 2.694  2.401  3.023  2.703 -1.234  0.338 -1.642  2.357  0.061 -4.609  0.282 -1.808 -1.240  2.582  2.019 -1.879 -1.409  2.614 -0.690 -2.023 -2.000 -2.149  3.444 -4.099  2.542 -4.076 -5.534  4.273 -4.413 -3.646 -0.965 -0.849  2.587  1.785  2.866  2.570  2.567  1.676  1.729 -> takip
-3.506  2.271  5.071 -3.312  2.752 -1.036  4.345 -3.566 -3.537 -2.556 -4.001 -2.385 -2.493  1.015  0.486  2.216  1.207  0.645  0.693  0.616 -2.195  0.437 -1.270 -0.243 -3.526 -1.848  3.310  0.145 -2.424  2.565  0.737 -0.232  7.243 -1.167  1.521  1.211 -1.863 -4.843 -3.888 -> Nof
-3.904 -3.248  3.063  3.395 -2.015 -0.279 -6.314  1.019  3.875  3.144 -4.815 -2.049  0.794 -1.941  5.117 -2.954  3.700  1.857 -2.147 -4.431  1.951 -2.086 -5.885 -0.666 -4.701 -2.057 -0.156 -0.225  3.345 -2.338 -2.237  1.406 -3.278  1.987  2.782  2.286  2.541  1.747  2.056 -> lora
-4.418 -7.611  7.773 -0.208 -6.572 -0.661 -1.356 -0.365  4.527  4.527 -2.582 -2.133 -2.950 -3.813  3.262  0.748  1.881  1.215  4.527 -3.205  2.889 -2.149  2.209 -0.394  2.258 -1.903  7.037 -1.459  4.504  0.207  0.181 -0.343 -4.418  3.769 -0.361 -4.418 -0.384 -3.541 -0.901 -> gige
 2.085  2.528  2.909  2.684 -1.034  0.570 -1.593  2.271  0.107 -4.622  0.282 -2.035 -1.251  2.849  1.988 -1.919 -1.323  2.688 -0.575 -1.849 -1.778 -2.268  3.444 -4.132  3.703 -3.895 -5.551  4.162 -4.236 -3.778 -1.118 -0.860  2.680  1.801  0.733 -1.943  3.101  2.595 -2.977 -> kal
 0.035 -2.896 -6.609  4.102 -3.150 -3.498 -2.714  3.225  3.411  3.859 -2.253 -0.942  7.582 -5.599  3.149 -1.524 -0.545  2.292 -3.323 -0.461  2.593  2.440  1.338  0.121 -3.499  0.876 -3.230 -4.477  2.618  2.427  1.965  1.003 -2.480  0.425  2.216 -0.550  1.812  5.236  2.216 -> bezuv
 8.210 -1.548 -0.384  5.202 -4.182  0.570 -0.950  4.450  1.902  2.414 -2.844  4.071 -0.531  3.321 -0.103  0.946  0.393  4.934  1.797  2.000  1.032 -1.393  1.385  1.701  1.574 -3.106 -4.437 -4.269 -3.860  0.485 -4.057 -5.851  1.959  2.742  1.937 -1.882  5.541  5.706 -2.036 -> ferak
-1.883 -3.490  7.472 -2.402  3.700  0.317  5.707 -3.399 -1.561 -4.028 -5.315  0.262 -3.350 -3.300  1.505  2.700 -2.261  0.009  1.066 -4.333  2.636 -3.038 -0.634 -3.539 -2.496 -0.125  8.160  1.066 -0.139  0.102 -1.349 -2.259  2.710 -3.894  0.663  8.913  1.066 -0.820 -1.334 -> tof
 2.085 -3.777  2.909  2.684 -1.034  0.570 -1.593  2.271  0.107 -4.622  0.301 -2.035 -1.251  2.849  1.988 -1.919 -1.323  2.688 -0.575 -1.849 -1.778 -2.268  3.384 -4.132  3.703 -3.895 -5.551  4.162 -4.236 -3.778 -1.118 -0.860  2.680  1.801 -3.778 -4.622  3.101  2.595 -2.977 -> maf
count maf: -3.778 | 2
count gige: -4.418 | 3
count bezuv: 2.217 | 0
after: 2.541 | 1.747
after: -1.882 | 5.541
after: 1.505 | 2.700
count tof: 1.066 | 3

 0.513 -1.991 -2.964 -2.964 -1.991  2.234 -1.400 -1.144  0.255 -1.991  0.255  2.149  0.255 -2.963 -> nev
-1.360 -0.101 -1.243 -2.964 -1.991 -1.990 -1.400 -1.144  1.464 -1.624  1.465 -3.904  0.868  2.245 -> tofi
-1.143  0.771 -1.126 -1.579  0.178 -0.759 -1.183 -1.053 -0.347 -1.180  1.114 -0.197  0.446  1.793 -> Kud
-0.660  2.233 -0.792 -0.792  4.666  2.233  2.233  2.233 -1.206 -0.792 -0.792 -0.792  0.198 -0.792 -> dip
count dip: 2.233 | 4
count nev: 0.255 | 3
count nev: -1.991 | 3
after: -1.579 | 0.178
count Kud: 0.177 | 0
count nev: -2.965 | 0

